[[ 33 -18]
 [ 40   6]
 [ -4  59]
 [ 10  45]
 [ 12 -50]
 [ 44   8]]
:
[[ 12 -50]
 [ 33 -18]
 [ 40   6]
 [ 44   8]
 [ 10  45]
 [ -4  59]]

[[ 31 -71 -66 -34]
 [ 27 -76 -72 -30]
 [ 25 -58 -34 -29]
 [  9  12  14  51]
 [ -7 -13 -16 -49]
 [ 16 -20 -42 -20]
 [ -7 -15 -17 -51]
 [-30  15   0   5]
 [ 21  24  71  17]]
:
[[ 27 -76 -72 -30]
 [ 31 -71 -66 -34]
 [ 25 -58 -34 -29]
 [ 16 -20 -42 -20]
 [ -7 -15 -17 -51]
 [ -7 -13 -16 -49]
 [  9  12  14  51]
 [-30  15   0   5]
 [ 21  24  71  17]]

[[-22 -32 -19  24  12 -71  -6 -77  26]
 [  2   1  -3   0   3  61  -2  44 -12]
 [ -6 -14  13 -17 -26  24 -30  56  13]
 [-28 -39  51 -35  61  65 -73  48  16]]
:
[[-28 -39  51 -35  61  65 -73  48  16]
 [-22 -32 -19  24  12 -71  -6 -77  26]
 [ -6 -14  13 -17 -26  24 -30  56  13]
 [  2   1  -3   0   3  61  -2  44 -12]]

[[ -5 -28 -46   1  -4]
 [  1   8  47   3   8]
 [  9 -30 -26  17 -39]
 [ -8 -23 -64 -14  12]
 [ -6  19  39  -5  14]
 [  0  12  13 -37  57]]
:
[[  9 -30 -26  17 -39]
 [ -5 -28 -46   1  -4]
 [ -8 -23 -64 -14  12]
 [  1   8  47   3   8]
 [  0  12  13 -37  57]
 [ -6  19  39  -5  14]]

[[ -5 -52]
 [ 14  31]
 [  7  22]
 [ 21  33]
 [-16 -31]
 [  5 -66]]
:
[[  5 -66]
 [ -5 -52]
 [-16 -31]
 [  7  22]
 [ 14  31]
 [ 21  33]]

[[-43  12  14  41  60  -6  28   8   7 -32 -23 -16  18]
 [-32   9  16  49  11  -7 -34  -7   4  53  19 -12  14]
 [-11  44 -47   0 -33 -23   1   1   4  21 -19  22  -2]
 [ 12  -5  24  33  14 -41   2 -45  42 -39   7  -8 -32]
 [  9 -49  11  52  39  66 -35 -47  10 -57  19  16 -42]
 [ -4 -35 -24 -21 -61 -26  10 -55  58 -16 -17 -32 -65]
 [-21  25   3  10  45 -26  27 -15 -46  51 -22 -12  -3]]
:
[[  9 -49  11  52  39  66 -35 -47  10 -57  19  16 -42]
 [ -4 -35 -24 -21 -61 -26  10 -55  58 -16 -17 -32 -65]
 [ 12  -5  24  33  14 -41   2 -45  42 -39   7  -8 -32]
 [-32   9  16  49  11  -7 -34  -7   4  53  19 -12  14]
 [-43  12  14  41  60  -6  28   8   7 -32 -23 -16  18]
 [-21  25   3  10  45 -26  27 -15 -46  51 -22 -12  -3]
 [-11  44 -47   0 -33 -23   1   1   4  21 -19  22  -2]]

[[ 68  34 -17]
 [ 63  63 -60]
 [  0 -35 -58]
 [-50 -42 -30]
 [-73  28 -37]
 [-30 -38  30]
 [-43 -77  18]
 [-57  43  76]]
:
[[-43 -77  18]
 [-50 -42 -30]
 [-30 -38  30]
 [  0 -35 -58]
 [-73  28 -37]
 [ 68  34 -17]
 [-57  43  76]
 [ 63  63 -60]]

[[-14  18   9  33  -7]
 [ 28  11  34 -15 -23]
 [ -2 -53  34 -22   4]
 [-38   2 -11  34   2]
 [-65 -13  18   3 -39]
 [ -7 -31  17  -2   0]
 [-18  34  43 -24  -5]
 [-16   5  70  -9 -23]]
:
[[ -2 -53  34 -22   4]
 [ -7 -31  17  -2   0]
 [-65 -13  18   3 -39]
 [-38   2 -11  34   2]
 [-16   5  70  -9 -23]
 [ 28  11  34 -15 -23]
 [-14  18   9  33  -7]
 [-18  34  43 -24  -5]]
---
[[-13  -3 -51]
 [ 63   2 -16]
 [-42  -2   0]]
:
[[ 63   2 -16]
 [-42  -2   0]]

[[ -1  22 -26 -32  27]
 [  5   1   7   0   0]
 [  6  27 -57 -38  37]
 [ -4   9   2 -20   8]]
:
[[  5   1   7]
 [  6  27 -57]]

[[  6  37 -36]
 [-59 -30 -25]
 [ 30  64 -58]
 [-55 -22 -36]
 [ 28  20  33]]
:
[[-59 -30 -25]
 [ 30  64 -58]]

[[-69  25  -8  34]
 [-41  21  -7  13]
 [-57  75 -11   4]]
:
[[-41  21  -7]
 [-57  75 -11]]

[[  3 -38  46   2]
 [ 35  -2  34 -23]
 [-15  27 -46   0]
 [ 32 -55  47  13]]
:
[[ 35  -2  34]
 [-15  27 -46]]

[[ 28   9  -2]
 [ 14  22  13]
 [-77 -70 -45]]
:
[[ 14  22  13]
 [-77 -70 -45]]

[[-51  -9 -29 -20  11]
 [ 51  27  58 -57  10]
 [-61 -32 -41 -30   5]]
:
[[ 51  27  58]
 [-61 -32 -41]]
---
[[ 55  30 -34  53  -6  -1  13 -30 -14 -16]
 [-23  51  38  38 -21 -33 -34  -1   1  29]
 [ 31  56  41  18   2 -29 -29  38  17   4]]
:
[[ 55  30 -34  53  -6  -1  13 -30 -14 -16]
 [ 31  56  41  18   2 -29 -29  38  17   4]]

[[-58   5 -55 -10   3]
 [ -1  -8  57  15 -37]
 [  0   5  72  -9 -24]
 [-28  23 -12  38  20]
 [-11  16  62  -2  77]]
:
[[-58   5 -55 -10   3]
 [  0   5  72  -9 -24]
 [-11  16  62  -2  77]]

[[ -1 -29 -33  12 -23]
 [ 61  -3   4 -30  14]
 [ 42  12   9  -6  25]]
:
[[ -1 -29 -33  12 -23]
 [ 42  12   9  -6  25]]

[[ 58 -10  -8   3  38   7   6  -4 -36  -5  -1   3]
 [ 19   1   1   6 -36  22   3   3 -13  -9  -9  -3]
 [ 48  -6  -4  -1 -21  14   6 -13  21  21  -4   0]
 [ -9   4 -19   6  -8  -1  -6  -2 -12  -1 -17  14]
 [ 28   5   1 -16  20  32  -5  10  12  -6  -6   5]
 [-39   5  36   6   1   1  14  11 -49   2  -9   3]
 [  4   7   1   7   1  11  11  -5  50  -2 -12 -33]
 [ 11 -34 -10 -13 -32 -52   2  -7   0   7  16  16]]
:
[[ 58 -10  -8   3  38   7   6  -4 -36  -5  -1   3]
 [ 48  -6  -4  -1 -21  14   6 -13  21  21  -4   0]
 [ 28   5   1 -16  20  32  -5  10  12  -6  -6   5]
 [  4   7   1   7   1  11  11  -5  50  -2 -12 -33]]

[[ 60  59 -62 -58]
 [ 39 -58  48 -25]
 [ -9  72 -63 -34]]
:
[[ 60  59 -62 -58]
 [ -9  72 -63 -34]]

[[  3  38 -44]
 [ 64  66   0]
 [ 56  14   7]
 [ 47 -18  -4]
 [ 31  48 -32]
 [  4  44  30]
 [ 35  23 -30]
 [ 22   0  18]
 [ 39   0   0]]
:
[[  3  38 -44]
 [ 56  14   7]
 [ 31  48 -32]
 [ 35  23 -30]
 [ 39   0   0]]
